In the data rows, the value 128 means zero.
Every row has a hidden score. How much higher is the second row's score than the first row's in each pair? 15 means about the same, 30 much higher and 0 much lower. The score is a weighted sum of the row's numbers plus the product of two more (or one squared), each taken from its middle value.
[146 149  96 132  85 158 107 157 155  93]
[138 155 104 143 145  66 165 133  83 135] 11
[132  94 140 109 138 150 165 102 156 206]
[ 98  85 143  96 134 104 154  84  70 106] 23
[127  95 152 138  75 117  96 116 120 151]
[ 87 120  75 196  92 111 156 145 153 172] 13
[112 129 123  67  98 130 137 102 125 167]
[ 82  79 175 152 141 105 123 198 128 172] 17
[132  91 109  77  99 120  63 114 132  89]
[124  71 107 178 140 107 185 190 145 161] 12
[144 165  60  81 100 123 139  84 162 119]
[102 108 112 123 140 109 202 219 174 114] 23
[153  70 136  87 159 145  63 180 109  91]
[127 140 119 198 106  92 124 132 229 121] 11
[127 103  69 101 166 113  88  91 102  96]
[141 130 174 179 162 183 196  74 155 184] 17
[110 136  57 103 167 145 147  56  91 127]
[ 83 142 137 173 113 128 135 174 168 174] 26
[115 115  89  66 121 149 117 173 147 162]
[171 155 137 124 148 160 174 147 115 105] 16
[150 148 102 115 151 106 103 115  94 140]
[151 129  59 107 157  49 139 139 180 156] 15
[120 163 118 118 175 137 164 141  64 103]
[116 130  81  48 137 181 125  79 105  88] 12
[125 155  65 118 107 138  76 132  96  92]
[154 145 125 104 121 139 170  60  66  72] 9
[ 67 137  95  82 125 126  61 108 120 143]
[152 161 100  82 166 157  59  60  66  72] 9
[ 92 127 170 157 211  92 115 167 154 143]
[ 95  96  99 112 147 170 117 169 160 137] 21
[ 97 137 107 165 147 150 190 154 134 102]
[117 152 122  85 135 147 122 101 117  99] 11
[ 87 127 155 180  71  96 161 138 188 158]
[156 193 101 190 161  81 133 229  66  72] 23
[110 130 155 189 118 175  59  60  66  72]
[171 193 169 153 193  81 110 193 120 140] 23
[155 122 163 145  83  45 125  70 131 137]
[125 146  96 105 161 123 148 157 102 161] 20
[169 153  57 134 103  89 138 119 145  72]
[141 151  82  47 167 103 112 141 137 169] 16
[ 53 125 159 109 136 133 108 167  66  72]
[ 38 142 126 171 140 168 180 132 148 103] 11
[127 161 113 105 210 131 121 153 105 160]
[135 129 126 129 140  61 145 153 174 142] 14
[  7 122  82 119 172  78  59  60  66  72]
[210 154 132 121 131 115 134 130 187 120] 15
[160 118 176 108  61 135 148 122 113 164]
[180 174  87 103 113 198 195  86 131 117] 15
[ 84 148 128 133 112 171  59  60  66  72]
[185  84 110   0  95 211 195  83 101 135] 9
[104  91 167 158 134 142 102 139 115 157]
[143 137 101 132 144 137 149 146 136  72] 20
[141 155 148 142 187 106 160  60  66  72]
[145  88 139 176 154 141 203 175 173 173] 27
[121  78 118 159 179 124 175 173 135 150]
[181 147 122  87  67 117 173 148 159 162] 18
[ 95 123 144 114  65 122 158 183 159 166]
[125  85 145 151 166 177  59  60  66  72] 1
[151  93 124 127 131  93 134 128 119  90]
[244 131  74  13 156 223 190   0  94 121] 2
[129  71 144 159 119 178  90 194 186 142]
[ 77 122 108 152  77 108  96 154  66  72] 20
[158 104 188 184 153  59 109 192 150 162]
[106  65 154 132 137 108 178 152 145 160] 14
[131 160 134  73 151 139  54 194 117 115]
[180 142 180 173  83 118 165 179 179 143] 13
[191 140 155 145 114 131 160 154 127 159]
[141 142 160  94 138 148 155 146  62  83] 18
[147 117  57  74 108 136 159  80 125  70]
[149 131 150 131 146 139 165 103  66  72] 14
[181 169 163 121  80 120 161 140 153 144]
[119 135 181 194 151  79 109 162 184 160] 9
[176 139 154  67 150 150 143 145 135 136]
[122 138 135 210 172 117 140 168 171 165] 17
[ 98 116 141 179  59  75  59  60  66  72]
[118 140  78 143  92  62 136 178 221 196] 17
[ 38 131 100 136 162 155 156 156 122 153]
[128 105 182  76 108  85 151 169 178 136] 17
[137 160  93 138 111 132 188 121  69 128]
[ 55  76 204 122 126 131  34 126 107  78] 13
[125 176 113 114 122 112 143  92 132 137]
[110 148 102 109 160 144 131 157 166 122] 19
[180 148 153 121 141 187 141 116  90 179]
[132 106 162 158 112  92 100 188 109 116] 23
[130 129 172 153 120 157 189 136 169 208]
[108 122 112 179 159  88 126 156 110  72] 14
[137 111  99 151 110 109 117 112 132 173]
[126 104 134  72 115 113  86 148 164  72] 21
[165 157 119 142 145 123  97 190 116 163]
[172 105  88 162  76 115 179 160 214 121] 16
[148 102  96 119  77  74 147 116 173 129]
[159 135 171 165  79 156 166 148 167 114] 20
[174 104 111  99  95 184  79 125 102 140]
[ 77 143 175 167  69 106  59  60  66  72] 16
[146 121 188 159 153 167 158 151 173 152]
[ 92 124 135 194 150 109 144 138 135 195] 8
[221 161  69  97 110 119 211 118 169 160]
[138 119 117 105 140 136 132 122 138 105] 16
[170 125 158  97 120 137 157  94 128 142]
[146 154  44  19  92 207 156  36 124 129] 10
[138 145  78 182 161 156 149 138 166 173]
[100 155 182 170 129 107 176 133 218 167] 14
[194 142 146 121 228  71 126 132 132 158]
[170 151 132 130 180 145 146 128  79 123] 19
[147 164 140 132 121 100  57 141 172 138]
[103 172  46 121 153 142 112 139  86 136] 17
[160  91 112 137  45  93 200 144 186 159]
[144 111 133 104 102 145 109 183 101 108] 22
[ 95 122  95 136 164 105  50 132 117 149]
[111  92 168 157  70 104 167 148 164 167] 17
[197 102 173 107 106 111 213 127 109 155]
[185 164 187 152 131 140 206 154 138  72] 22
[111  94 108 154  93 111 151 176 170 180]
[133 116 115 127  93 113  94 182 133 141] 20
[104  80 125 121 144 143  63 165  73 100]
[ 73 132 155  96 111 127 114 116  81 112] 16
[188 132 122 106 147 127 157 113 119 173]
[136 175 107 131 163 182 157 143  66  72] 24
[ 63 198 180 197 124  82 173 116  66  72]
[ 96  83 186 133 129  75 102  76 160 164] 9
[118 137  97 126 123  45 147 114  66  72]
[138 118 118 146  80  73 114 115 172 164] 8
[149 101 128  78  96 180 158 140 151 174]
[139 101 115 181 130 119 109 119 141 180] 12
[120 144  88 122 153 137 146 119 117 219]
[ 97  90  88 151 100  48 155 134 167 103] 24
[139 128 135 122 119  83 117 163 168 107]
[136 129 136 131 128 181 138 108 176 193] 11
[ 93  91 146 164 187  87 142 181 135 176]
[112 109 124 140  76 140 134 138 163 160] 16
[139  77  97 183 189 115 129 166  66  72]
[167 178 162 192  93 137 199 146 151 146] 22
[158 130  98  76 146 133 153 116  89 109]
[126 118  96 129 151 121  99 150  66 149] 14
[214 131  53 122 150 113  88  86 172 132]
[114 120 140 152 128 148 169 146 173  86] 23
[113 126 153 127  94  82 184 119 182 114]
[161 116 104 148 110  55 133 113 123 131] 14
[131 103  89 156 193  77 121 162 122 123]
[138  69 135  89 118 112 211 106 143 138] 13
[ 72 122 119 161 175 110 138 191 151 146]
[ 95 170 128 165 142  95 179 106 181 150] 11
[142 148 152 175 163 181 131 107 162 174]
[201 214 168  93 108 191  63  86 122  65] 11
[180 129  69  81 114 177 118  90  95 139]
[113 155 125 170 180 112 126 142 187 164] 22
[186 113  92  96  98 158 155 112 128 155]
[145 176 164 173  63 123 197 151 181 151] 27
[ 82 105 150 157  92  68 109 157 190 123]
[126 100 126 164 128 150  92 159 190 148] 17
[100 170 115 158 108 155 114 138 147 185]
[160 113 158 159 127 150 122 131 138 218] 9
[120 135 177 146 131  73 146 147  66  72]
[126 159  78 172  87 125 114 157 182 143] 17
[ 98 126  56  90 123 138 173 102 139 106]
[123 129  99 193 196  93 128 144 110 139] 13
[182 110 179 134 113 140 167 138  76 164]
[129  73 116 125 132 137 130 199 116 127] 21
[113  64 123 181  86 172  91 166 141 208]
[ 91 145 170 162 105 147 117 140 150 213] 21
[125 145 167 198 196 117 127 189 175 143]
[122  78  74  98 124 190 162  36 108 105] 1
[110 130 156 133 170 129  99 119 101 169]
[115 153  88 126 106 152 199 106  81 133] 15
[135 188 162  30 122 253 133  60  66  72]
[ 34 124 146 168  79 118 142 153 123  72] 17
[131 121 161 163 107  66 158 139 140  84]
[205 189 160  95 140 128 150 116 122  75] 17
[132 188 150 179 115  71 159 146 139 167]
[ 86  69 107 160 165  87 137 137  76 178] 8
[ 76 105 168 168  76 112 136 159 150 126]
[145 118  93 143 183 121 152 132 147 198] 8
[148 166 140 121 102 160  59  60  66  72]
[143  82 137 136 124 154 122 117 173  72] 14
[119  79 173  79 131  97  67  62 127 116]
[131 107 101 193  85 104 149 145 174 162] 19
[102 130 161 121 135 111  34 150 100  74]
[147 165 190 148 142 149 194 129  98 110] 17
[176 120 174  96  84 105 146 169 178 180]
[ 82 120 165 157  94 144 147 161 134 160] 14
[177 102 191 190 152  88 142 186 145 166]
[141 154  81 104 114 184 100  72 137  73] 13
[ 87 165 129 185 112 126 103  60  66  72]
[129 112 156 172 105 208 194 142 134 140] 23
[191  85  92 153  86  40 158 155 136 187]
[ 89 108 145 186 169  77  59  60  66  72] 7
[108  86 181 146  65 111 134 118 147  94]
[106  69 114 129 104  75 113 213  70  86] 29
[193 133 130 136 108 155 141 153 110 153]
[134  71 139  59 153 190  53 143  83  89] 18
[116 118 188 118 107 153 112 106 135 112]
[142  71  75 122  98 115 160  60  66  72] 14
[150 101 187 176 129  85 158 194 183 156]
[131 179 122  61 124 101 146 132 129 158] 17
[179  79 182  80 111 171  76 107 111 101]
[ 92  79 106 122 195 122 105 127 135 175] 11
[116 114 187 161 182 105 138 193 100 146]
[116 136 152 117 152 138 108  80 124 103] 8
[115  43 194 208 101 121 151 181 171 145]
[237 155  80 148 113 136 188  80 158 185] 8
[122 115 173  90 205 150 108 137  66  72]
[137 186 102 129 145 222  89 105  66  72] 18
[131 103 125  83 148 123  64  90 101 136]
[161 175 179  90 122 159  88 142 111 147] 20
[119  91 147  81 138 161  99  95  92  68]
[ 57 117 133 170 112 139 127 160 171 181] 17
[135 112 101  40 167 129  59  60  66  72]
[ 92 190 115  30 161 207  97  27 136 115] 9
[142 165 130 130 136 136 185  99  66  72]
[ 83 142 125 134 185 153 131 174 170 129] 19
[ 81 139 162 205 109  75 161 193 153 150]
[ 79 138 135 147 163 127 138 182 103 161] 14
[ 95 148 129 175 122 108 162  95 170 141]
[133  44 162  61 169 142  50 105  59 122] 19
[ 71 212 116 144 192 146  59  60  66  72]
[185 156 124  97  96 107 196 139 127 111] 27
[230 144  52  99 117 116 188  60 116 139]
[ 77 117 138 136 131 120  59  60  66  72] 20
[104  87 122 133 137  39  59  60  66  72]
[118  58  80  83 175 122  73 152 144  96] 16
[226 189  59 118  98 144  78 121  83 168]
[128 136 122 118 117 116 157 165 153 202] 19
[138 176  79  45 133 168 153  78 145  98]
[255 160  65  96 110 195  59  60  66  72] 11
[138  70 128 169 148  95  54 198 105 163]
[ 93  96 110 145  83 195 142 149 173 109] 18
[168  77  93 129  68  93 124 173 133 131]
[ 95 142 182 141 139  96  80 205 139 142] 16
[ 96 151 147 185  99 174 152  60  66  72]
[ 53 180 155  87 176 189 121 123 152 160] 19
[143 145 120 143 155 166 126 110 162 147]
[129 121 118  84 153 134  88 147 128  76] 17
[132 118 110 158 175 129 124 148 100 155]
[212 143  88 117 110 145 155 146 116 182] 12
